Some points, one per row:
[-51. -59. -50.  44.  60. -73.  50.  -6. -12. -34.]
[ 5.  4. 15. -9. -1. 17.  2.  7.  4. -6.]
[ 26.  20.  13. -26. -17.  52. -14.   0.   9.  -8.]
[ 26.  11.  14. -37. -16.  43.  -3. -11.   8. -59.]
[-26. -32. -25.  45.  22. -62.   9.   3. -16.  23.]
[-12. -22.   0.  66.  14. -53.  -9.  27.   3. 127.]
[ -2. -10.   4.  76.   7. -48. -19.  24.  -2. 127.]
[-63. -52. -60.  38.  41. -86.  58. -17. -14. -31.]
[ 86.  87.  72. -44. -67. 117. -54.   5.  15.  58.]
[ 78.  69.  81. -53. -77. 118. -53.  10.  20.  50.]
[-12. -13. -15.  38.  10. -22.  10.   5.  -1.  20.]
[ -1.   5.   6.  23. -12.  -2.  -9.  10.   5.  45.]
[ 52.  40.  56.  -1. -44.  52. -49.  21.  12. 110.]
[ 11.  28.  30. -33. -12.  46.  -7.   3.  -1. -48.]
[ -6. -12.   1.   1.   5. -16.  15.   9.  -3. -32.]
[  0.   2.   1.  27.  -8. -34. -11.  18. -12.  71.]
[ 48.  35.  38.  -5. -26.  44. -20.  -3.  -3.  28.]
[-12. -21.   1.  28.   9. -17.  -8.   1.  -1.  46.]
[ 15.  24.   6.  -4. -11.  21. -13.  -4.   0.  27.]
[-13. -36. -11. 107.  -5. -71. -23.  34.  -2. 127.]
[-12.  -9. -19.   9.   5. -23.  15.  -2.  -2. -29.]
[-15. -15.  -1.  47.   7. -48. -10.  14.  -7.  92.]
[ -23.  -15.  -25.  -32.   18.   -1.   34.  -14.   -6. -118.]
[  3.  16.   0. -33.   6.  30.  19. -13.  -7. -77.]
[-36. -25. -44.   3.  32. -39.  31.  -5.  -4. -61.]
[   3.    7.  -11.  -66.   -2.   47.   16.  -16.   12. -121.]
[  1. -23.  10. 104. -13. -75. -27.  33.  -1. 127.]
[  2.  -4.   3.  21.   4. -24.  -3.  15.  -9.  47.]
[  -7.    6.    0.  -44.    7.   33.   10.  -11.    3. -103.]
[ 62.  51.  41. -61. -34.  85. -16.  -3.  19. -50.]
[ 50.  45.  51. -59. -35.  95. -37.   2.  19.  -6.]
[ 36.  14.   9. -23. -16.  38.  -4.  -4.   3.  -9.]
[ 18.  22.  19. -38.  -3.  40.  -4. -14.  -5. -40.]
[  3.   4.  11.  -6.  -9.  22. -14.   7.   2.  -8.]
[ 59.  43.  39. -76. -46.  90. -24. -10.  10. -66.]
[10.  9.  4. 25. -4. -3. -2.  6.  5. 62.]
[ 20.   9.  34.  88.  -6. -31. -45.  25.  -1. 127.]
[-37. -13. -11. -19.  17. -15.  36.  -3.   2. -97.]
[  -6.    7.  -17.  -77.   13.   47.   32.  -19.    4. -127.]
[   8.   22.    3.  -52.  -18.   41.   12.  -14.    2. -107.]
[  24.   30.   27.  -90.  -16.   78.    0.  -26.   11. -127.]
[  -2.    6.  -18.  -74.   10.   25.   23.  -11.  -10. -127.]
[ -7.   5.  -6. -20.  -5.  11.   7.  -8.   5. -53.]
[ -4. -13.  -6.  28.   3. -30.   1.  16.  -6.  41.]
[  2.   7.  -4. -24.  -8.  14.  12.  -9.   3. -83.]
[ 53.  52.  59. -48. -52.  81. -38.  -2.  17. -27.]
[ -3. -19.   2.  95.  -4. -61. -34.  13.  -4. 127.]
[  5.  21.   6. -16.  -5.  31. -16.  -3.  -5.  -9.]
[-25. -29. -30.  30.  33. -58.   4.   1.  -2.  29.]
[ 6.  7.  5.  6. -2. -7. -3. -4.  9.  2.]
[ 8.  9. 16. 13. -9.  0.  0.  3. -6. 61.]
[ 31.  20.  19. -31. -17.  51.  -7. -18.   1. -56.]
[-17. -14. -22. -19.  18.  -3.  12. -10.   5. -55.]
[ 55.  41.  31. -74. -47.  80. -19.  -7.   8. -59.]
[ 37.   7.  34.  62. -29. -19. -49.  39.   3. 127.]
[ -17.   -1.  -11.  -70.   20.   32.   31.  -19.   -7. -127.]
[  7.  -2.   7.  19. -18.  -3. -25.  17.  11.  64.]
[ 25.  24.  31. -45. -29.  64. -19.   1.   9. -10.]
[-25. -29. -21.  -3.   3. -18.  26.  -6.   3. -35.]
[ 15.  13.  16.   0. -21.  22. -12.  13.  11.  33.]
[ 31.  36.  18. -42. -16.  49.  -4.   0.   1. -50.]
[ 23.  30.  11. -53. -26.  60.  -9.  -5.   9. -65.]
[ 15.  21.  16. -31. -10.  40. -10.  -6.   2. -30.]
[  4.   0.  -5.   8.  -3.  -1. -10.  -4.   5.  13.]
[-14. -19.   2.  63.   0. -46. -15.  11.   0. 110.]
[ 76.  56.  58.  18. -60.  36. -74.  23.   5. 127.]
[ 54.  58.  51. -53. -47.  98. -39. -10.  13. -22.]
[-26. -20. -26.   8.  15. -41.  24.  -1.   0. -28.]
[-16. -26. -17.   6.  11. -15.  14.  -7.   3. -24.]
[ 56.  42.  40.  14. -33.  56. -39.  12.  10. 108.]
[ 39.  24.  29.  48. -24.  13. -37.  23.   1. 127.]
[-13. -28. -22.   7.   9. -26.  17.   2. -12. -13.]
[-17. -17.   0.  73.  -3. -64. -14.  29.  -3. 127.]
[ 12.  -5.  13.  21. -12.  -5. -21.   6.   3.  74.]
[  9.  11.  29.  81. -19. -30. -38.  28.  -2. 127.]
[ 14.  -3.  18.  75. -19. -40. -32.  28.   0. 127.]
[-16.  -7.  -9.  45.   7. -31.   0.  10.  -5.  76.]
[ 10.  11.  12. -46.  -6.  25.   1.  -9.   1. -80.]
[ -9. -20. -17.  19.  22. -19.  11.  -9. -10.  13.]
[-10.  -5.  -5.  24.  -4. -18.   5.   1.  -2.  31.]
[ -11.   -4.  -23.  -60.   17.   26.   41.  -30.   -9. -127.]
[ 17.  18.   8. -14. -22.  29. -13.   3. -12.  -9.]
[-13. -24. -15.  47.   3. -46.  -2.   4. -17.  72.]
[ 21.  23.  12. -61.  -6.  54.   4.  -6.  16. -95.]
[ -3.  -4.   7.  41.  -5. -31.  -4.  20.  -2.  83.]
[  8.   0.  -3. -27.  -9.  15.   0.  -6.  -1. -50.]
[ -16.  -16.   -8.  -33.   16.    6.   26.  -22.   -2. -104.]
[ -6. -17.  -2.  94.   4. -63. -25.  26.   1. 127.]
[-10.  -6. -13.   5.  10. -18.  11.   8. -10. -14.]
[ -9. -22.  -3.  42.   9. -31.   1.   8.   3.  60.]
[ -37.  -16.  -43.  -35.   37.   -5.   44.  -34.  -12. -127.]
[-25. -30. -30.  28.  30. -45.  18.  -1.  -8.  -5.]
[ -2. -14. -17.  16.  10. -33.   0.   8. -17.  23.]
[  28.   31.   19.  -83.  -16.   76.    5.  -17.    5. -127.]
[  2.  -1. -11. -35.  17.  16.  17. -11.  -9. -92.]
[ -11.    9.   15.  -59.   12.   35.   15.  -19.    4. -127.]
[ 33.  35.  28. -68. -22.  73. -16.  -7.  10. -94.]
[-28. -18. -26.  19.  28. -36.  30.   6.  -9. -22.]
[ 30.  -6.  18.  74. -21. -31. -46.  31.   4. 127.]
[ -7.  -3. -14.   1.  14.  -8.  19.  -1.   0. -37.]
[ -27.  -18.  -29.  -32.   30.    2.   44.  -26.  -12. -127.]
[-10.  -4. -18. -21.   9.   3.  18. -22.  -6. -83.]
[-14.  -8. -16.  21.   8. -29.   0.  -2. -13.  20.]
[ -1.  -7.   0.  28.   4. -31.  -9.  11.   5.  83.]
[ 21.   6.   2.  -8.  -2.   7.  -1.  -1.  -8. -15.]
[ 56.  41.  53.  33. -55.  31. -65.  29.  17. 127.]
[-40. -33. -41.  11.  37. -57.  42. -24.  -4. -69.]
[-28. -16. -13.  16.   4. -24.   9.  11.  -9.   4.]
[ 26.   0.  10.   0. -11.  16. -16.  12.  14.  26.]
[ 10.   5.   7.  -1. -15.  11.  -6.  -5.  11.  -2.]
[-18.  -9. -16. -21.   7.   1.  25. -18.  -8. -97.]
[-24. -17. -19. -14.  27. -15.  31. -18. -13. -95.]
[  4.  13.  11. -10. -15.  20.   1.   1.  -3. -37.]
[ -69.  -65.  -62.   81.   48. -110.   36.    5.  -13.   52.]
[ -13.   13.   -8.  -59.    1.   31.   30.  -24.    2. -127.]
[ 26.  13.  26.  22. -16.   5. -18.  16.   9.  88.]
[ 34.  12.   8.  42. -18. -24. -40.  16.   8. 127.]
[ 24.  15.  30.  25. -23.  -4. -28.   9. -10.  91.]
[-30. -29. -40.  10.  19. -32.  31. -10. -10. -32.]
[  -7.  -13.  -22.  -38.   18.    2.   34.  -10.   -6. -103.]
[-10.  -7.   2.   9.   8.  -2.  12.   2.   4. -12.]
[ -5. -16.  -5.  35.  14. -38.   0.   9.   1.  64.]
[  8.  10.   2.   3. -15.  19.  -4.  -1.   0.  13.]
[-36. -34. -34.   2.  34. -38.  30.  -6.  -3. -53.]
[-40. -35. -36.  -4.  29. -33.  43. -13. -11. -63.]
[ -8. -28.   1.  98.   3. -69. -16.  24. -10. 127.]
[ 48.  59.  48. -64. -41.  95. -34.  -8.  12. -43.]
[-13. -21. -16.  47.  15. -49.  -5.  -1.  12.  95.]
[ 25.   3.  22.  73. -16. -32. -44.  25.   4. 127.]
[-27. -11. -27.   9.  21. -22.  23.  -5.  -7. -16.]
[-26. -44. -31.  34.  15. -72.  16.   9.  -6.  47.]
[ 23.  12.  26.   5. -17.  19. -11.   6.   3.  61.]
[ 24.  27.  27. -34. -32.  51. -14.   8.  -3.  -6.]
[-18. -11. -11.  12.  23. -28.   9.   2. -11.  -8.]
[ -9. -16.  -5.  17.  -6. -19.  -4.   4.  -8.  25.]
[ 18.  11.   9.  -9. -19.  26.  -9.   1.   3.  36.]
[  3. -18.   3.  19.   3. -27. -10.  13.  -9.  74.]
[ 29.  16.  21.  52. -31.  -9. -39.  30.  11. 127.]
[-31. -20.  -7.  41.  24. -42.  12.  -1.  -2.  33.]
[ 28.  41.  26. -69. -29.  67.  -8.  -2.  -4. -77.]
[ 12.  19.  23. -30. -11.  34.  -3.  -6.   1. -49.]
[ 27.  33.  40. -15. -30.  35. -31.  10.  18.  22.]
[-59. -50. -50.  41.  46. -88.  47.  -8. -27. -33.]
[ -3. -11.  12.  75. -11. -40. -24.  21.   9. 127.]
[ 24.  21.  13.   6. -19.  16. -18.  13.   1.  45.]
[-2.  7. -3. -9. -9. 17.  2. -4.  8. -6.]
[-17. -11. -21. -37.  17.   6.  22. -11.  -4. -98.]
[ 10. -12.   5.  73. -13. -49. -23.  26.   4. 127.]
[-11.   5.  -6. -34.   5.  20.  14. -13.  -5. -90.]
[-19. -11. -31.   7.  26. -28.  25. -11.  -3. -30.]
[ -4. -28.  -1.  86.  10. -57. -36.  28.  -3. 127.]
[  8.  -5.  18.  46. -11. -24. -22.  23.  -3. 127.]
[  0. -13.   7.  54.  -3. -45. -24.  25. -11. 127.]
[ 43.  35.  36. -39. -28.  61. -20.  -5.   8. -11.]
[-12. -14. -14.  11.   9. -12.   9.   5.   3.  14.]
[ 49.  34.  44.   7. -40.  42. -40.  12.  11. 106.]
[  5.   1.   9. -16.  -2.   9. -14.  -1.   4. -22.]
[ 17.  28.  19.   8. -11.   7. -13.   8.  -6.  34.]
[  9.  19.  23. -20. -11.  55.   2. -10.  -4. -31.]
[  5. -19.   0.  77. -14. -59. -26.  23.   4. 127.]
[  15.   19.   -6.  -55.    2.   45.   -2.  -15.   -7. -113.]
[-34. -17. -36.  17.  28. -32.  18.   4. -13.   3.]
[ -1.   2.  -4.  -5.   6.   7. -10.  13.   1. -10.]
[-27. -15. -33.  15.  18. -27.  23.   6.  -5. -25.]
[-18. -11. -22.  -5.  20. -16.  15.  -3.  -3. -51.]
[ 27.  48.  43. -34. -24.  58. -31.  -8.  14.  -5.]
[ -9.  -4.   2.  67.  -1. -52. -14.  27.   2. 127.]
[ 22.  19.  16.  -9. -16.  38. -16.  -1.   0.  12.]
[-26. -15. -32.   1.  11. -19.  15.   1. -11. -13.]
[ 28.  32.  20. -36. -14.  51. -10. -15.   3. -69.]
[-20. -21. -10. -20.  29.  -8.  22.  -4.   6. -96.]
[ 3. -9. -6. -8.  3. -3.  6.  2.  7. -4.]
[ -28.  -12.  -32.  -19.   18.   -2.   41.  -17.   -9. -126.]
[ 19.  15.  35.  50. -20.   4. -39.  26.  -3. 127.]
[  3.  -2.   2.  26.   5. -11. -16.   6.  -8.  79.]
[-30. -27. -23.  28.  18. -42.  12.   4. -14.  33.]
16 more points follow, each with its number after it:
[  0.  -6.  12.  53. -28. -20. -23.  14.   5. 127.] 0
[  1.  -3. -10.  -8.   6.  -3.   6.  -1.  -1. -17.] 1
[ 15.  15.  10. -24.  -5.  32. -12. -13.   1. -10.] 2
[-14. -26. -11.  28.  25. -37.  -3.  -3.  -3.  45.] 3
[  3.   7.  -2. -23.  -1.  26.   5. -14.  -4. -66.] 4
[-3. -6. -2.  3. -4. -8. -2.  1. -8.  8.] 5
[ 22.   7.  23.  71. -21. -22. -42.  21.   5. 127.] 6
[ 17.   7.  27.  81. -30. -35. -43.  29.   4. 127.] 7
[-21. -16.   7.  86.   1. -54. -11.  24.  -1. 127.] 8
[ -9. -13.  -1. 102.  12. -72. -27.  24.   1. 127.] 9
[ 26.   3.  16.  38. -12. -20. -27.  20.  10. 127.] 10
[  7. -19.   0.  56.  -8. -41. -19.  23.   0. 127.] 11
[ -7.  -9. -18.   6.  24.  -5.   5.  -2. -15. -49.] 12
[-32. -11. -20.  11.  22. -32.  13.  -8.  -9. -16.] 13
[  7. -13.   6.  73.   6. -49. -28.  15.  -8. 127.] 14
[-23. -26.   0.  63.  15. -49.  -4.   0.  11. 102.] 15
Which three of these numbered points are nearest to each point below, looking only along the 2 directions in which the first points spread most? Their numbers follow each, nearest first.
[ 26.  26.  33.  10. -18.  27. -36.   4.   0.  79.] > 10 0 6
[  1.   0.   1.  12.  -3. -16.  -3.   5.   1.  10.] > 5 1 3
[ 19.  10.   2.  71. -22. -48. -53.  26.   9. 127.] > 7 6 0
[-31. -23. -20.  10.  19. -39.  17.   1.   0. -17.] > 13 12 1
[  3.  -9.   2.  55.  -8. -33. -15.  14.   1. 127.] > 11 14 0
[ -2.  -1.  -4.   8.   9.   3. -14.  -1.   2.  22.] > 5 1 3
[   4.   10.    3.  -72.    8.   49.    6.  -20.    4. -127.] > 4 12 2
[  5.  -1.   7. -10.  12.  11.  10. -10.   2. -21.] > 1 5 2
[ 14.  11.  16. -20. -19.  32.  -8.  -2.  -2. -21.] > 2 1 4
[  9.  26.  16. -31. -16.  25. -14.  -4.   0. -15.] > 2 1 4
[ 34.  12.  27.   9. -31.  13. -42.  -1.   6.  87.] > 10 0 6
[-17. -20. -14.  26.  12. -29.   5.   3.   7.  53.] > 3 5 15
[  2.  10.  -1. -24.  -9.  20.  -5.  -6.   1. -76.] > 4 12 2
[-20. -31. -19.  15.  22. -29.  12.  -5. -11. -15.] > 13 12 1
[ 24.  23.  24. -20. -21.  26. -20.  -9.   7. -15.] > 2 1 4
[-11. -22. -11.  64.   3. -54.  -2.  12. -18. 127.] > 8 15 14
[ 9.  6.  0. 13. -6. -6. -7.  3. -2. 32.] > 5 1 3
[ 13.  -5.  13.  51.  -6. -17. -26.  20.   3. 127.] > 0 10 6
[ 16.  31.  20.  -9. -24.  39. -24.  -6.   0. -13.] > 2 1 5
[ 23.  17.  24. -24. -15.  21.  -8. -14.  17. -12.] > 2 1 4
[ -8.  -1.  -5. -12.   4.  10.  -2.  -8.   4. -22.] > 1 12 5
[ 22.   5.  34.  65. -18. -22. -42.  34.   3. 127.] > 6 7 10
[ -5. -25.   0.  76.   0. -62. -19.  16.  -5. 127.] > 8 9 14
[ -7. -14.   0.  62.   3. -53. -15.  21.   0. 127.] > 14 8 11
[ 13.  34.  29. -26. -18.  35. -11.   3.  10. -13.] > 2 4 1
[ 10.  -5.  15.  70. -10. -38. -20.  24. -11. 127.] > 11 14 0
[ 13.  -4.   9.  68.  -9. -40. -14.  27.   6. 127.] > 11 14 0
[ 11. -12.  15.  73.  -4. -40. -17.  15.  -4. 127.] > 11 14 0
[-13. -14.  -2.  42.  -4. -28.   8.   4.   1.  46.] > 3 5 15
[ -9. -17.   9. 112.   4. -70. -20.  22.  -4. 127.] > 9 8 14
[ -1. -25.   7. 100.   8. -75. -27.  31.  -7. 127.] > 9 8 14
[  8.  17.   2. -53.   1.  37.  13. -14.   1. -93.] > 4 2 12
[ 12.  21.  13. -15. -10.  32.  -7.   5.   8. -21.] > 2 1 4
[-11. -23. -21.  24.  10. -38.  17.  -8. -12.  37.] > 3 13 5
[-17. -17. -12.  52.  17. -47. -10.   2.  -2.  99.] > 15 11 8
[ 13.   4.   6. -46.   6.  22.   7.  -7.   2. -63.] > 4 2 12
[  2. -25.   7.  65.  -8. -45. -20.   9.   1. 127.] > 14 11 8
[-13. -27.   7.  92.  -5. -75. -23.  32.  -5. 127.] > 9 8 14
[ 20.  14.  16. -19. -20.  31.  -9.   3.   6. -22.] > 2 4 1
[  6.  11.   4. -28.   1.  17.   3. -20.   4. -79.] > 4 12 2
[ 21.  23.  21.  14. -22.  11. -33.  12.   5.  97.] > 10 0 6
[  5.  10.   2. -48.   9.  29.   7.  -8.   8. -74.] > 4 2 12
[   7.   25.   -5.  -43.   -4.   38.    6.  -19.   11. -112.] > 4 2 12
[ -8. -33.   2.  59.   4. -73. -15.  10.  -7. 122.] > 8 9 15
[ -6.   3.   7.  34.   3. -16.  -7.  10.   4.  96.] > 0 10 11
[ 15.  22.  17. -12. -13.  24. -11.   0.   5. -11.] > 2 1 5
[-12. -20.  -9.  31.  -2. -32.  -9.   9.  -3.  42.] > 3 5 15
[-17. -12. -13. -16.  14.  -8.  29.  -7.   4. -65.] > 12 4 1
[-15. -11. -15.  -7.  24. -17.  20.  -3.  -6. -36.] > 12 13 1
[ -9.  -9.  -8.   7.  11.  -8.  19.   1.  -4. -44.] > 12 1 13
[ -8. -25. -10.  69.   2. -52.   2.   9.  -5. 125.] > 8 15 14
[ 21.  14.  29.  32. -17.  -4. -40.   9.   5. 127.] > 10 6 0
[ 14.  18.  -2. -37.  -3.  32.   4. -11.   4. -88.] > 4 2 12
[ 23.  12.  22.  66. -28. -11. -46.  25.   4. 127.] > 6 10 7
[ 24.  13.  16. -14. -13.  37. -14.  -7.   9. -23.] > 2 4 1
[ 27.  13.  32. -25.  -9.  30. -14.  -2.  16.  -4.] > 2 1 5
[  0.  10.  14.  45. -13. -26. -26.  20.  -5. 124.] > 0 10 6
[ -7. -21.  -3.  29.  16. -30.  -4. -10.   5.  44.] > 3 5 13
[-18.  -7. -16.   5.  22.  -5.  10. -10. -10. -35.] > 12 1 13
[  1. -11. -12. -10.   4.  -2.   6.  -4.  -5. -20.] > 1 12 5
[-8. -5. -3. -9.  8.  9. 19.  5. -3. -7.] > 1 5 12
[-15. -20. -24. -14.  23. -26.  39. -16.  -5. -97.] > 12 4 13
[ 13.  13.  17. -24. -19.  22. -24.  -8.   7. -25.] > 2 4 1
[ -8. -14.  -5.  29.  16. -39.  14.   0.  -8.  37.] > 3 5 13
[ 19.   6.  15.  44. -16. -20. -30.  10.  -2. 127.] > 10 0 6
[  10.   10.    0.  -62.  -13.   37.   20.  -14.   -1. -127.] > 4 12 2
[-11.  -3.  -7.  -8.  10. -13.  17.  -6.   3. -55.] > 12 1 4
[-15.  -1.  -2.   4.  13. -17.  18.  -5. -17. -41.] > 12 1 13
[ 22.  20.  39.  65. -36.  -7. -45.  31.  11. 127.] > 6 10 7
[-21. -19. -16. -23.  12.  -4.  25.  -9.   7. -63.] > 12 4 1
[ 35.  30.  29. -26. -27.  60. -18.   7.  12.  -8.] > 2 4 1
[  1. -10.  -3.  71. -13. -48. -26.  38.  -2. 127.] > 14 11 8
[ -9.  -9. -12.  25.   2. -35.  -4.   5.   2.  61.] > 3 15 5
[-23. -23.  -5.  57.  13. -45.   0.   5.  -7.  97.] > 15 8 11
[ 21.  15.  20. -29. -16.  34. -12.  -3.   3. -10.] > 2 1 4
[  6.  -1.  31.  60. -27. -16. -30.  21.   2. 127.] > 6 10 0
[ 17.  -6.  14.  65. -21. -40. -30.  22.  -2. 127.] > 0 7 11
[-15. -14.   5.  86.   3. -64. -26.  22.  -4. 127.] > 8 9 14
[ 34.  29.  22. -27. -23.  48. -12.   8.  17. -23.] > 2 4 1
[-26. -15. -35. -14.  25. -19.  34. -12.   7. -86.] > 12 13 4
[-21. -29. -24.  16.  27. -34.  23.  -5.  -8.  -9.] > 13 12 1
[   4.   23.   -3.  -62.    2.   58.    4.  -14.    0. -127.] > 4 2 12
[-22. -19. -16. -14.  15. -15.  33.   9.  -4. -79.] > 12 4 13
[-19. -26. -30.  43.  24. -45.  11.   4. -13.  34.] > 3 13 15
[-19. -36. -31.  27.  16. -34.   3. -10. -10.  37.] > 3 13 5
[-23. -37. -16.  47.  16. -50.   7.  11.   1.  96.] > 15 8 3
[-38. -27. -21.  14.  22. -40.  14.  -5.  -7.  -6.] > 13 12 3
[-16. -33. -18. 116.  17. -87. -16.  23.   3. 127.] > 9 8 15
[-11. -24.  -5.  59.   9. -41.  -5.  22.   4.  91.] > 15 11 14
[ 22.  13.  16.  15. -26.  -5. -29.  17.  -6.  95.] > 10 0 6
[-19. -30.   0.  64.  14. -62.  -7.  30.  -3. 122.] > 8 9 15
[-24. -16. -24.  -6.  17. -29.  27.  -5.   0. -62.] > 12 13 1
[ 13.   5.  12.  11.   5.   3. -12.   7.   6.  34.] > 5 1 2
[ 25.  16.  16. -25. -10.  31.  -9.   8.  -3. -23.] > 2 4 1
[ 17.  14.  12. -11. -13.  27.  -5.  14.   4. -14.] > 2 1 5
[   6.   12.    1.  -62.    3.   49.    4.  -21.   -9. -127.] > 4 12 2
[ 51.  36.  46.  12. -35.  37. -49.  12.  13. 115.] > 10 6 0
[ 76.  76.  74. -45. -74. 103. -53.   3.  11.  27.] > 2 4 5
[ 14.  17.  30.  26. -21.  -6. -31.   7.   1. 103.] > 10 0 6
[-38. -22. -21.  20.  25. -36.  20.  -5.   0.  -2.] > 13 3 12
[  2. -25.   4. 104.  -4. -75. -22.  30. -10. 127.] > 9 8 14
[ -4.   1.  -3.  -3.   4.  -2.  -4.  14. -13.  14.] > 5 1 2
[ -2.   1.   3.   0.   2.   4.  11.  -3.   3. -20.] > 1 5 12
[  1.  -6.   5.  40. -12. -29. -23.   4.   6.  92.] > 0 11 10
[-22. -25. -22.  12.  26. -40.  21. -12.  -8. -11.] > 13 12 1
[ -2.   2.  -5. -12.  -5.   6.  14.  -6.  -6. -16.] > 1 5 12
[-30. -30. -22.  64.  15. -62. -10.  15.  -5.  92.] > 15 8 9
[ -4.  -8. -19.  33.   7. -35.  -3.   7.   8.  46.] > 3 5 15
[  9.  22.  11. -19.  -4.  39. -12.   5.   4. -20.] > 2 4 1
[ 13.   4.  19.  70. -15. -24. -22.  21.  -4. 127.] > 0 7 6
[-13. -34. -21.  12.  21. -29.  13.   0. -11.  -8.] > 13 12 1
[ -9. -27. -19.  65.   2. -48.  -6.  21.  -3. 127.] > 8 14 15
[-14. -15.  -3.  71.   5. -60. -18.  17.   0. 127.] > 8 14 9
[ 17.   4.  24.  40. -26.   0. -21.  15.  10. 127.] > 10 6 0
[  8. -13.  13.  56. -16. -32. -21.  11.  -9. 127.] > 0 11 14
[-21. -38.  -8.  97.  12. -98. -11.  32.   6. 127.] > 9 8 15
[ 19.  -9.  17.  22. -17.   9. -22.  12.  10.  81.] > 10 0 6
[  7. -16.  12.  65.   0. -51. -28.  26.  12. 127.] > 14 11 8
[ 33.   8.  24.  52. -24. -14. -43.  28.  14. 127.] > 6 10 7
[-11. -28. -20.  68.   8. -45.  -5.  21.  -3. 101.] > 15 8 14
[ 32.   5.  33.  82. -29. -27. -57.  35.   5. 127.] > 6 7 10
[ -8.  -5.  -7.  29.  11. -32.   6.   8.  -8.  38.] > 3 5 13
[ 28.  23.  25.  12. -14.  16. -38.  11.  12.  92.] > 10 0 6
[  5. -15.   2.  30.   4. -14. -15.   4.  -2.  91.] > 0 10 11
[  5.  19.  -4. -24.   1.  16.   3.   9.  -8. -67.] > 4 12 1
[ -2.   1.  -4. -29.   4.  29.   7.  -1.  -7. -58.] > 4 12 1
[   6.    9.   -1.  -42.   -6.   30.   19.  -10.   -2. -100.] > 4 12 2
[-31. -24. -18.   8.  23. -35.  20.  -8.  -5. -19.] > 13 12 1
[-22. -12. -38.   3.  17. -22.  37. -12.   3. -71.] > 12 13 1
[   3.   14.    2.  -66.   -1.   53.   12.  -28.   -4. -127.] > 4 12 2
[-13. -24.  -8.  68.  -2. -54. -22.  12.   0. 127.] > 8 14 9
[  11.   18.   -1.  -89.   -8.   59.   16.  -30.   13. -127.] > 4 2 12
[ 25.  27.  28. -34. -30.  50. -21.   5.   2. -14.] > 2 4 1
[ -9.   9.  11.  -5.  10.   3.  17.  -6.   7. -29.] > 1 12 5
[  11.   10.    3.  -48.   -9.   41.   10.  -10.    1. -101.] > 4 2 12
[  8.   3.   2. -43. -11.  32.   4. -10.  -2. -73.] > 4 2 12
[-31. -37. -17.  58.  27. -72.  10.  24.  -4.  93.] > 15 8 9
[   5.    5.   -3.  -60.    8.   45.   23.  -19.   -4. -127.] > 4 12 2
[ 20.  25.   7. -13. -31.  28. -13.   7.   3.  -4.] > 2 5 1
[ 15.  -6.   0.  63.   0. -40. -22.  10.   3. 127.] > 11 14 0
[  -1.   17.   -6.  -59.    2.   31.   23.   -3.    0. -127.] > 4 12 2
[ 38.  27.  29. -17. -26.  54. -21.  -7.   7. -17.] > 2 4 1
[ 23.  21.  29. -12. -12.  27. -11.  -6.   2.  -1.] > 2 5 1
[ -17.  -31.  -22.  104.   24. -106.   -7.   26.    1.  127.] > 9 8 15
[  15.   26.    1.  -64.    1.   54.   11.  -29.   -1. -122.] > 4 2 12
[ 34.  33.  34. -22. -41.  56. -25.   4.  -4.  27.] > 2 5 1
[ -1.   7.   0.  -5. -14.  11. -12. -13. -10. -29.] > 1 2 5
[  2.  -3.   8.  -5.   6.  18.   5.  -3.  -9. -31.] > 1 2 12
[-14. -28.  -9.  66.   1. -68.  -5.  21.  -2. 127.] > 8 9 15
[ -2.  -7.   6.  48.  11. -39. -13.   9.  -1. 119.] > 11 14 0
[  0. -12.  14.  67.  -3. -29. -39.  11.   5. 127.] > 11 0 14
[  8. -23.   7.  89.   1. -62. -15.  25.  -5. 127.] > 8 9 14
[-19. -29. -16.  37.  21. -56.  18.   9.  -2.  31.] > 3 13 5
[-7. -5. -7.  8. -5.  4.  7.  8. -9.  8.] > 5 1 13
[ -1. -15.  -3.  90.  -1. -68. -29.  30.  -6. 127.] > 8 9 14
[  10.   22.    4.  -50.   -9.   42.    9.   -7.    6. -104.] > 4 2 12
[  -7.   10.   -7.  -57.    4.   50.   23.  -26.   -7. -127.] > 4 12 2
[-46. -30. -26.  70.  25. -80.  13.   7. -12.  88.] > 15 8 9
[-10. -15.  -4.  52.   6. -51.  -1.  22.  -2. 127.] > 8 14 11
[ -5. -28.  13.  88.  -7. -66. -25.  23. -12. 127.] > 8 9 14
[-12. -19.  -2.  92.  -3. -73. -28.  23.   1. 127.] > 9 8 14
[  8.  26.  13. -29. -23.  34.  -8.  -2.   4. -21.] > 2 4 1
[  0. -16.   8.  64. -12. -44. -17.  23.  -5. 127.] > 11 14 8
[-19.  -8. -17.  26.   0. -24.  -2.   7.  -1.  48.] > 3 5 15
[-24. -30. -24.  19.   7. -42.  25.  -9. -15. -12.] > 13 12 3
[ -3.   2.   4. -29.   3.  23.   4. -11.  -1. -76.] > 4 12 1
[ -2. -15.  -2.  60.  -8. -45. -19.  25.   0. 127.] > 11 14 8
[  7.  11.  -3. -36.   5.  21.   8.  -6.   3. -95.] > 4 12 2
[ -3.  -7. -15.  -4.  -3.  -7.   0.  -1.  -7. -15.] > 1 5 12
[ -9.  -3.  -9. -15.  14.   0.  13.  -6.  -4. -45.] > 12 1 4
[ -9.  -2. -10.  15.  10.  -5.   4.   4.   7. -13.] > 1 5 13
